(in the rows, 128 means zero)
X: a few groups of rows, each row roughly a mix of its group's hidden directions:
X (73 x 10):
[[ 63 107 154 137  73 106 122 117 121 132]
 [138  82  87 130 118  92 128 176 162 107]
 [137 184 157  96 109 112  98 110  94 162]
 [137 200 118  87 144 109 123 111 148 158]
 [ 83  90  97 114  84  91 116 142 147 104]
 [193 145 139 161 145 162 137 160 121  97]
 [ 73 162  93  88 131 102 113 131 129 165]
 [188 109 130 145 141 132 126 186 121  91]
 [ 91  71 117 137  82 116 126 144 136  84]
 [158  74 107 151 129 119 140 179 154  97]
 [102 121 113 144 179 138 139 150  63 151]
 [ 68  89 114 125  84 119 141 109 159 109]
 [151 192 149 115 161 142 120 103 102 165]
 [112 149  87 101 107 101 124 137 197 118]
 [ 68 162  92  86 120  99 108 130 132 142]
 [176 167 172 136 150 171 135 129 102 111]
 [102 120  49 130 152 122 147 144 152 108]
 [120 125 101  98  96  97 138 152 184  86]
 [110 118  51 163 138 116 145 154 149 120]
 [147  84 117 137 106 111 118 184 127  75]
 [172 143  86 139 172 155 145 163 127  95]
 [197 151 128 121 149 126 131 177 142  99]
 [ 57 104 145  95  97 107 122  98 130 137]
 [189  93 174 161 126 153 132 124 135 109]
 [104 186 158 100  85 119 104 115  99 120]
 [139  72 101 144 120 117 149 165 174  98]
 [186  86 168 161 120 146 127 128 148 102]
 [110 174 160 123 139 159 133  73 105 160]
 [169  86 137 182 130 149 158 128 121  89]
 [ 97 166  79 109 169 127 149 164 115 106]
 [ 72 153 104  85 110  94  93 128 143 133]
 [140 146 206 116  99 138 109 116  94 131]
 [ 66  98 101 112  84  95 119 120 144 118]
 [149 139  94 141 180 145 168 174 140 105]
 [147 124 170 137  84 140 127  85 103  78]
 [121 157  91 103 172 126 134 183 154 102]
 [ 67 112 101 103  84  93 117 117 148 119]
 [145  96  85 168 159 147 156 165 144  98]
 [189 115 168 148 152 168 138 148 118 103]
 [123 134  92 125 191 129 137 186 138 148]
 [160 102 159 160 165 157 141 135  83 162]
 [196 116 128 147 153 135 134 181 130 102]
 [203 144 152 139 157 163 132 142 125 110]
 [145  77 150 177 137 173 159 131 128 108]
 [ 68 118 143  95  95  99 114  90 134 152]
 [ 61 135 117 107  91  91 113 104 125 153]
 [202 151 129 140 164 160 134 148 128 109]
 [143 153 191  92 113 124 104  94 110 157]
 [132 121  66 177 139 133 148 168 142 103]
 [165 109 179 149 156 157 129 128  83 158]
 [ 75 134  93  97 108  88 122 106 161 153]
 [167 114 161 153 174 162 143 149  86 129]
 [189 105 190 138 126 151 114 129 138 110]
 [125  80  70 152 165 128 153 147 154 126]
 [188 135 111 131 177 162 143 154 129  99]
 [ 89 139 152 139 135 157 132  69 101 170]
 [ 75 140 156 128 108 160 143  66 122 136]
 [179 137  80 144 176 147 144 157 136 114]
 [174 107 101 161 168 156 151 160 143 103]
 [131 111  74 153 160 124 154 172 163 103]
 [181  95 172 166 132 159 142 119 107 114]
 [ 76 162 123  83 118 106  98 115 110 164]
 [109 139 144 117  77 116 119  69 115 171]
 [ 68 145 119 110 106 111 112  97  74 133]
 [129  97  65 160 157 132 153 150 161 112]
 [120 127 167 126  86 127 113  72  93 164]
 [177  73 146 177 118 140 141 123 153 126]
 [127 107  58 149 162 134 152 156 151 107]
 [ 51 122 107 117  93  94 123 115 127 140]
 [157 122 209 111 125 147 116 116  99 137]
 [ 63 145  91  99 118  95 106 124 126 159]
 [128 100  95 155 183 133 138 184 128 110]
 [ 57 107 104  94 114 108 130 100 153 124]]
one row of each group, then the others: which group is each in?
[188 107 139 150 125 141 143 141 188 106]
J
[ 60  99 137 106 100  97 120 103 124 157]
Z
[104 109 172 157 112 175 133  97  87 109]
N

[ 81 126 107  94  76  93 114 129 147  98]
N
[130 163  97 104 175 134 143 180 148  99]
J
[111 175 167  90  95 114 100 105  97 144]
Z
[195 145 133 124 140 129 130 179 135  87]
N
[178 140 153 143 150 171 170 133 160 104]
N
[104 126  45 122 156 108 139 139 142 137]
Z
